x =
[[125 111 136 126 119 130 129 126 106 118]
 [130 120 136 126 117 126 125 120 119 119]
 [129 126 126 128 132 131 129 133 126 132]
 [132 133 129 127 127 126 125 125 135 129]
 [127 117 136 126 118 127 127 122 115 119]
 [129 126 127 128 131 130 128 132 126 131]
 [132 123 135 125 119 125 124 120 124 122]
 [129 126 129 127 127 128 127 128 126 127]
 [133 125 130 126 126 128 125 128 126 128]]
Counting starts at 1.
The entry at row 1, column 2 -> 111
The entry at row 1, column 3: 136
The bottom-left entry is 133
The entry in row 1 and column 1 -> 125
Give the top-right entry.
118
Give the top entry of the column that holds the smallest entry.
106
The entry in the bottom-right corner is 128
Give the entry just left of the smallest entry.
126
Give the entry at row 2, column 3.
136
The entry in row 3 and column 1 is 129
Give the entry at row 2, column 1.
130
The entry directly below the smallest entry is 119
The bottom entry of the column that holds the smallest entry: 126
The entry at row 3, column 3 is 126

Read these off the grid that follows. Rows and columns are numbered from 1.
1) Which number is the entry just left of 105?
2) Which number is the entry in row 1 and column 2?
3) Which number is the entry in the bottom-right corner?
4) Which number is the entry in the bottom-left corner?
5) Which number is the entry directly below the smallest entry?
6) Which number is the bottom entry of the column that holds the largest entry?
7) Which number is the entry in the top-right corner?
8) Which number is the entry in row 1 and column 3?
130  131  117  133  121  125  105  108  133  128  120  142  148
128  131  137  131  120  127  122  126  139  123  131  135  123
136  108  128  148  141  140  145  122  143  113  125  152  132
125  128  131  131  122  128  124  120  136  124  135  138  124
1) 125
2) 131
3) 124
4) 125
5) 122
6) 138
7) 148
8) 117

[[152 114 112 120 107 109 124]
 [126 114 151 126 133 109 157]]
What is the 5th entry from the end, reading row by row?
A: 151
The entry just right of 151 -> 126
What is the entry directly below the smallest entry?
A: 133
What is the second-last entry, reading row by row?
A: 109
What is the last entry of the smallest entry's row?
A: 124

arr = ((111, 111, 120, 122, 139, 111, 127, 134, 130, 132), (132, 119, 122, 135, 120, 119, 132, 118, 134, 125), (122, 112, 116, 129, 141, 104, 134, 128, 137, 119))
The maximum: 141
Find the entry just left of 125.
A: 134

Read these off the grid that follows. Indices start at 1.
1) What is the entry directly below the smallest entry?
2) What is the top-right entry?
3) What is the entry in row 1 and column 2?
4) What is the entry in row 1 and column 3?
5) What is the entry in the top-left corner?
6) What is the entry directly above the centre entry?
7) What is the entry in the bottom-left corner?
8) What is the entry just right of the smallest entry?
[[126 128 140 126 136]
 [140 147 120 103 117]
 [138 141 113 111 116]
 [139 142 123 107 122]
 [127 129 130 129 128]
 [142 146 109 105 111]
 [135 139 126 115 123]
 [131 132 112 121 122]
 [134 132 109 117 124]
 [127 126 133 131 130]
 [138 140 117 112 119]
 [127 124 127 131 130]
 [132 131 111 119 124]
 [128 131 131 127 127]
 [136 137 109 116 117]]
1) 111
2) 136
3) 128
4) 140
5) 126
6) 126
7) 136
8) 117

[[126 111 139 149 125]
 [124 142 107 119 127]
 [142 120 118 124 132]
 [132 112 114 135 121]
 [119 139 114 112 143]
 [123 109 105 133 116]
 [134 114 124 116 114]
 [107 128 132 119 139]
 [133 145 125 118 135]
 [127 135 145 115 145]]
The first entry of the largest entry's row -> 126
The bottom-left entry -> 127
Find the bottom-right entry.
145
Find the 4th entry, reading row by row.
149
The third-last entry, reading row by row is 145
Find the first entry of the smallest entry's row.
123
Find the 3rd entry on the main diagonal.
118
The entry just right of 126 -> 111
The last entry of the largest entry's row: 125
The smallest entry in the first column -> 107
Find the entry directly below the largest entry.
119
The smallest entry is 105
The third entry in reading order -> 139
Find the entry just left of the smallest entry.
109

[[120 143 116 132 130 123]
 [126 144 112 134 126 118]
 [147 124 125 121 137 136]
 [116 123 129 133 125 120]
 [125 128 141 124 131 127]
 [126 125 144 121 118 133]
 [121 141 130 144 138 131]
 [124 132 125 116 134 134]
 [130 138 129 137 122 126]
 [134 119 148 122 126 130]
 [125 132 124 140 124 119]
 [123 136 117 142 136 134]
 [139 122 146 138 113 132]
 [129 128 126 127 153 119]]
Counting starts at 1.
The entry in row 3 and column 1 is 147
The entry at row 1, column 2: 143
The entry in row 3 and column 2 is 124
The entry in row 1 and column 3 -> 116
The entry directly above the largest entry -> 113
The entry just left of the smallest entry is 144
Find the entry just right of the smallest entry.
Answer: 134
Find the entry in row 2 and column 1.
Answer: 126
Find the entry directly below the smallest entry.
Answer: 125
The entry in row 1 and column 1: 120
The smallest entry -> 112
Find the bottom-left entry.
Answer: 129
Find the entry directly below 117.
Answer: 146
The entry just left of the largest entry is 127
Find the entry just right of 153.
Answer: 119
The bottom entry of the column that holds the smallest entry -> 126
Find the entry just right of 146.
Answer: 138
The entry in the top-right corner: 123

a =
array([[133, 130, 136, 135, 129, 133, 131, 129, 129, 131, 130, 131],
       [130, 129, 131, 131, 129, 129, 129, 128, 129, 130, 129, 129],
       [129, 132, 134, 138, 132, 132, 131, 131, 128, 131, 132, 130],
       [130, 129, 132, 133, 130, 130, 130, 129, 128, 129, 130, 130],
       [134, 130, 138, 140, 130, 134, 132, 129, 129, 129, 131, 132],
       [130, 129, 132, 136, 130, 130, 130, 129, 128, 129, 129, 129],
       [130, 129, 132, 136, 131, 130, 129, 128, 128, 129, 129, 130],
       [133, 130, 133, 132, 129, 131, 130, 129, 129, 132, 130, 131],
       [135, 131, 143, 152, 131, 136, 134, 130, 130, 130, 131, 132]])
Rows and columns are numbered from 1.
Report the top-right entry.
131
Report the entry in the top-left corner.
133
The bottom-left entry is 135
The top entry of the column that holds the largest entry: 135
The entry in row 2 and column 1: 130
Report the entry at row 1, column 3.
136
The entry directly above the largest entry: 132
The entry in the bottom-right corner: 132
Report the entry just left of the largest entry.
143
Report the bottom entry of the column that holds the largest entry.
152
The entry just right of the largest entry is 131
The entry in row 3 and column 1 -> 129
The entry at row 2, column 2 is 129
The entry in row 3 and column 3 is 134
Report the entry at row 1, column 2.
130

M =
[[129 130 130 125 129 124 123 129 129 127 127 124 128 125 128]
 [121 122 110 142 139 135 135 124 120 119 139 138 119 133 113]
 [144 144 132 119 131 113 115 145 144 143 145 118 144 111 138]
 [136 136 140 120 124 121 121 133 136 137 123 121 139 123 141]
 [127 127 119 132 133 130 130 128 127 125 136 131 126 127 123]
 [119 122 124 141 139 140 135 119 119 117 119 136 121 141 125]
 [123 123 120 132 134 134 131 126 123 120 132 127 122 134 123]
 [138 138 126 120 131 117 117 140 137 136 143 117 137 116 133]
 [156 156 142 109 128 101 105 156 155 155 150 110 156 101 147]
 [115 117 120 146 136 143 142 114 115 116 118 143 117 144 119]
 [131 131 130 121 125 122 122 130 131 131 128 122 131 121 131]
 [122 125 127 139 139 136 132 122 122 120 121 134 124 138 127]
 [126 126 137 130 125 132 132 124 126 128 115 132 127 135 132]
 [122 120 127 132 125 137 136 120 122 122 119 132 123 137 128]
 [123 125 129 134 136 134 130 125 123 122 124 131 123 137 126]]
The entry just right of the centre entry is 137
Which number is the entry in the top-left corner? 129
Which number is the smallest entry in the last row? 122
The top-right entry: 128
The 2nd entry from the end, reading row by row is 137
The fourth entry from the end, reading row by row -> 131
The entry directly below 114 -> 130
Which number is the bottom-right entry? 126
The bottom-left entry: 123
The entry directly above 146 is 109
The largest entry in the first column -> 156
The second entry on the main diagonal is 122
Which number is the smallest entry in the last column? 113
Which number is the 5th entry in reading order? 129
Which number is the centre entry? 140
The third-last entry, reading row by row: 123
Which number is the entry directly above the centre entry? 126
Which number is the entry just left of the centre entry? 117
The smallest entry in the first column: 115
The entry directly below the centre entry is 156
The fourth entry, reading row by row: 125
Which number is the 2nd entry in reading order? 130
